(in the rows, 128 means zero)
Which row each row swaps with, under one turn or mirror:
The rows were stretched afterwards, more along some directions than others.
faza: [124 122 146 169 101 141 124  74 126 109 105 107 129  94 111  52  93]
dero: [ 95 126 134 186 123 152 129 133 145 106 120 118 124 125 130 111 124]
lelav: [122 128 140 175 109 136 159 105 142 108 141 116 115 145 126 100 142]
dima: [117 135 121 150 123 157 159  56 103 135 144  92 155  88 115  71 116]
toza: [131 128  52 146 117 145 147 178 156 106 134 162 138 111 112 139 135]
rotek: [132 129  57 123 128 149 162 170 133 134 147 160 138 121 120 140 151]
Sepug: [ 99 133 144 178 110 124 159 126 146 114 133 123 119 144 140 123 142]
Vof: [100 116 116 129 146 154 142 133  85 129  96 113 150 124 139 127 116]
nak: [151 123 101 111 115  97 110 137 150 137 155 102 125 129 126 106 124]
gegeb: [120 136 113  84 138 152 173 122  99 164 148  98 148 114 126 139 151]
loze: [111 128 110 181  97 154 140  86 126 113 109  98 132  71 118  71  94]
zibuf: [124 136 148 112 149 111  97 134 140 141 149 120 112 159 144 130 129]
Ter: [128 134 119 131 127 112  97 143 132 132 134 128  93 142 134 132 141]
zut: [120 136 128  96 129 143 172 127 107 163 137 111 127 117 129 133 145]
Mep: [101 124 131 130 153 143 148 121  98 130 100 116 146 142 157 113 115]
venut: [142 119  69 111 132 161 152 144 107 135 146 141 167  98 105 148 143]
pupul: [111 133 118 163 102 140 129  76 132 108 113  94 124  96 112  72  95]
kero: [124 129  41 121 112 149 166 169 118 137 173 144 146 108 101 157 151]
dab: [128 128  94 115 134 107 102 142 152 132 139  98 131 126 137 116 118]
kubo: [113 130 122 108 145 110 132 175 112 140 132 135 143 167 142 151 144]
kon: [ 93 137 134 189 111 141 141 128 164  97 133 130 118 138 136 111 131]
dut: [135 123 110 116 134 125 103 141 123 136 140 108 121 120 126 149 140]
dav: [103 118  89 131 131 159 151 171  98 131 113 142 147 127 129 127 136]
sak: [102 132 140 177 122 133 155 126 166 114 134 130 118 141 130 103 132]
dibub: [ 96 126 122 128 139 144 152 134  91 120 109 105 145 143 138 130 125]
Nopat: [110 129 146 187 119 147 155 109 131 115 126 115 116 132 129 100 135]
nit: [148 115 121 125 140 126 106 102 139 133 128 108 117 115 136  94 120]
lov: [139 118  59 121 120 147 159 170 137 124 140 157 152 111  99 139 139]
tidim: [133 128 100 114 121 109 109 146 142 135 134 116 100 132 138 132 128]
suk: [121 134 142 160 115 145 154  64 106 132 122  98 132  94 114  59 100]
Sised: [124 128 135 159 105 148 151  62 118 120 112  91 140  88 122  74  97]
giri: [129 122  98 123 126 145 132 159 131 121 113 169 152 107 117 142 133]
Fanef: [110 133 101  97 122 151 175 135  87 165 145  91 163  97 119 122 142]
Big: [113 140 157 184 116 140 137 120 147 100 136 133  89 145 127 109 151]
ven: [116 148 115 111 129 129 150 123 137 155 139 100 113 133 152 118 119]
ketob: [130 126  83 124 117 109 112 151 128 130 145 111 121 118 120 132 146]
bulo: [122 143 100  82 132 127 149 157 108 162 148 124 149 118 122 145 137]
tizo: [ 97 122 138 187 103 139 142 127 129 109 123 125 103 122 119 135 142]
Ziri: [111 141 111  93 127 135 135 131 123 138 132  99 120 130 140 134 131]
pirok: [116 121 127 163  92 142 135  87 118 115 118 107 150  88 128  76  93]
supo: [ 95 128 105 187 105 142 154 145 146 115 140 130 127 130 118 111 144]
fode: [128 121 118 143 129 135 155 148 121 124  93 148 125 144 138 112 132]
Nel: [134 120 139 140 113 149 137  65 123 111 109  97 156  92 112  69  96]
Fofad: [123 133  68 126 114 145 151 169 129 137 154 163 133 120 118 161 152]
kefu: [117 123 139 160 117 134 133  68 138 113  98 102 142  96 123  51  79]
buvo: [132 119  74 136 124 163 154 143 150 116 133 159 130 103 120 147 134]

Swapped with dav: Ziri
Swapped with nak: toza
Swapped with loze: lelav
Swapped with Sised: Nopat

